128 stands for zero in the data rows.
Each row has a hidden score. How much does it go up from the first row of each pair to the second? 15 means little or no change, 30 a big rise and 0 a big fall. The score is a weighted sum of the row's numbers plus the product of two more (or one squared), each taken from its middle value.
[ 96 154 131 134 133 122 129 146 125 131]
[113 143 131 117 168 118 164 164 132 143] 4
[109 108 141 129 101  79  95 136 124 105]
[156 116 106 148 114 116 125  93  96 108] 14
[159 131 111 120 141 149 130 112 112 162]
[106 170 172 148 119 141 166 155 133 160] 12
[155 121 124 157 130 109 111  86 117  91]
[156 137  91 128 131 151 152 116 109 143] 11
[ 89  88 101  95 159  99 115 137 154 123]
[143 162 131 155 115 155 160 130 122 152] 23
[124 100 123  83 121  75 102 148 172 119]
[114 148 203 174 116  86 114 159 136 103] 12
[138  82 106  86 145  85 115  98 111  91]
[107 125 115 118 165 101 126 147 132 135] 19
[ 70 153 135 102 150 136 150 170 182 187]
[111 110 122 109 158 121 127 137 130 154] 18
[120  76 123  99 124  89  80 127 121  93]
[122 141 114 119 170 143 146 139 142 161] 16
[138  62 125  97 125  88  77 118  95  57]
[152  89 119 101 134 113 103 114 112  92] 13
[125 110 138 154 100 124 115 136 111 110]
[119 102 144 124 116 100 107 127 141  96] 16
[152 140 142 177 108 119 124 101 112 111]
[141 141 112 125 140 145 132 126  96 149] 15
[138 139  99 127 152 162 151 114 105 137]
[114  72  60  64 148 138 114 106 123 114] 11
[139 145 137 139 113 148 126 132 118 148]
[ 96 102 130  90 154 101 120 149 151 138] 6
[161 155 111 149 136 175 175 133 120 171]
[ 83 144 151 124 139 127 127 165 143 134] 10
[ 75 143 188 125 157 114  89 193 167 134]
[153 106  69  86 153 161 127 105 100 140] 26
[153 149  73 118 151 157 163 122 116 162]
[ 86 143 136 111 152 160 150 157 140 144] 4
[115 134 130  88 136 108 133 127 136 128]
[144 114  95 141 112 156 124  98 120 138] 12
[146 116  95  97 131 164 153 108 117 141]
[140 138 137 115 143 151 142 132 136 134] 12
[126 111 143 123 128 102 112 105 146 115]
[101 129 137 121 150 143 156 172 143 142] 6
[160 109 100 126 113 160 136  73 101 114]
[129 139 127 152 111 134 155 110 102 133] 15
[167 139  82 124 137 166 156  99 110 150]
[129 117 101 110 131 158 159 113 131 133] 7
[145 129  92 111 130 146 121 117 123 143]
[112 110 143 153 126 105  95 158 113 118] 4
[130 132 148 139 119 135 128 122 146 123]
[154 103 126 141 108 102 123  94 101 105] 18
[131 133  91  95 153 144 147 134 139 138]
[120 148 143 155 105 124 140 125 120 111] 17
[151 145 135 127 136 141 146 152 143 148]
[120 156 146 153 132 165 148 145 114 144] 16
[116 138 140  93 174 150 161 123 144 156]
[118 160 157 174 106 147 135 138 118 127] 21
[148 121 110 143  98 126 139 117 112 137]
[156 123 121 145 119 133 119 123 118 131] 15
[156  99 127 118 108  77 108 126 116  76]
[ 90 149 106 124 121 167 174 148 143 166] 11
[120 131 132 145 124 128 117 135 107 127]
[131 152 118 121 144 165 171 138 136 186] 13
[119 134 157 109 145 120 118 167 141 138]
[112 152 121 113 163 149 153 128 136 163] 18
[133  79 115 140 147 123 111  92 113  85]
[107 110 142 103 157 121 127 146 116 113] 12
[137 147  92 136 140 164 172  95 108 164]
[ 76 130 178  83 129  95 118 186 178 128] 14
[104 142 170 128 127 105 116 156 160 102]
[161 141 124 191  89 136 119 111  84 137] 23
[127 106 113 143 125 132 132  91 121 128]
[163 106  71 127 116 160 147  81  88 136] 21
[186  66  97 116  93 103  79  66 105  70]
[136 146 117 127 114 121 130 109 122 119] 15
[169  89 114 155  94 124  79  79 104  78]
[136 111 127 114 121  91 126 115 113 114] 13
[145 132 143 155 118 111 114 122 106 111]
[153 114 120 113 147 141 143 101 131 134] 9
[108 113 128 118 115  96 120 153 143 124]
[105 151 138 121 125 108 121 147 161 127] 17
[149 143 151 153 117 108 131 133 142 135]
[145 148 101 122 144 153 154 118 119 174] 18
[168 117 104 132  96 143 121  99 128 104]
[136 135 164 139 120  96 118 134 141 110] 10
[106 134 136 121 140 143 140 129 123 155]
[128 100 116 106 131 133 111 143 135 117] 12
[117 115 105  90 141 111 119 101 131 134]
[ 84 131 149 112 156 104 116 166 127 138] 9
[125 136 115 135 131 138 132 112 126 135]
[123 142 134 147  97 138 145 122 126 154] 16
[107 136 156 119 129 123 120 148 125 164]
[162 128  96 104 156 155 147 123 115 136] 9
[120 162 114 146 140 179 186 127 144 165]
[137 151 114 124 140 179 180 128 143 173] 15
[ 96 119 152 113 134 120  86 175 140 122]
[107 147  74 103 182 160 180 138 144 181] 20
[160 127  98 137 118 152 168  87 107 134]
[113 120 154 140 117 104 121 140 142 112] 11
[117 120 127 150 123 119 100 121 122 129]
[141  84 123 112 124  81  83 111 115  81] 18
[ 84 143 140  96 145 129 134 181 171 175]
[ 99 153 116 128 135 148 144 149 134 139] 16
[166 152 120 141 106 174 158 115 121 152]
[141 138 124 150 126 145 142 127 121 139] 12
[121  83  98  91 135 105 140 107 148  96]
[123 121 119 135 133 162 130 143 129 153] 16
[129 119 107 101 121 157 150  95 123 143]
[116 126 125  98 167 140 151 138 123 157] 6
[107 146 144 159 130 129 132 121 127 121]
[156 106 129 140  91  93 107 106 123 111] 22
[112 123 170 149 114  81 109 156 129  91]
[153 142  74 115 141 164 166 108 130 165] 22
[128 117 122 110 120 111 124 128 142  99]
[ 85 147 156 112 134 155 164 183 155 156] 11
[131 105 106 125 136 107 122 120 114 129]
[168 137 115 136 112 154 133 107 126 151] 21
[153 136 120 128 108 130 120 126 108 122]
[126 143 149 154 130 151 134 130 126 121] 7
[117 123 143  90 129 114 127 139 157 128]
[119 124 105 111 151 137 137 113 120 113] 15
[155 131 130 144 116 127 109 106 113 118]
[172  81  93 100 124 102  96  56  93 108] 15
[113 113  95 102 139 157 142 119 121 165]
[162  97  65  93 126 153 149  90  99 129] 17
[135 117 117 124 119 128 136 110 120 128]
[111 152 139 144 145 151 171 144 122 150] 9
[138 147 139 142 129 139 126 122 141 137]
[157 116 120 113 134 111 129 118 133 123] 8
[132 172 184 165 119 134 137 139 150 159]
[ 71 161 149 109 164 156 158 171 156 173] 7
[115 160 153 169 129 150 151 150 134 137]
[ 98 135 154 126 121 123 147 156 146 136] 17
[136 123 132 102 135 102 106 135 124 105]
[111 122 122 110 137 127 133 159 152 145] 10
[138 136 123 131 123 152 129 110 131 127]
[134 116  78  95 162 144 145 109 104 142] 13
[153 137 106 137 129 162 173 132 143 168]
[141 122 103 100 152 151 129 121 115 135] 18
[133 107 131 114 129 116 102 121 129 116]
[107 116 109 112 133 139 142 129 131 125] 11
[ 96 187 168 171 102 144 143 151 140 171]
[161  92 120 167  88 100 105  82 106  90] 18
[157 127  94 136 137 149 151 125 115 143]
[136 147 108 159 135 130 121 118 116 109] 22
[ 97 151 146 123 131 147 148 165 144 162]
[122 122 107 127  96 143 118 120 122 118] 17
[117 147 172 140 113  98 110 129 129 121]
[132 125 146 156 103 125 120 108 124 113] 9
[121 109 136 135 134  91  95 121 142 103]
[135  88 105  97 127 100 135 105 132 101] 11
[159 126  71 132 124 128 154  84 104 119]
[125 143 119 147 113 113 122 121 139 116] 13
[165 117 113 147 120 131 112  83  88 106]
[128 118 132 134 119 120 106 128 122 120] 9
[103  90  85  98 142 103  92 112 127  81]
[117 159 150 168 104 126 125 147 121 126] 17
[ 97 142 156 157 110 138 102 144 124 149]
[103 100 142 111 118  85  86 137 131 109] 25
[104 120 150 121 162 118 103 151 142 126]
[124 100 115 116 126  99 102 103 121  99] 19
[144 155 167 179 114 121 142 125 133 128]
[129 101 118 114 128 102  98 110 120 116] 18
[132 152 129 137 116 130 138 116 118 110]
[104 117 134 106 163 120 113 131 129 144] 10
[141 157 143 171 119 140 105 134 141 115]
[130 178 129 147 129 172 152 137 134 140] 11
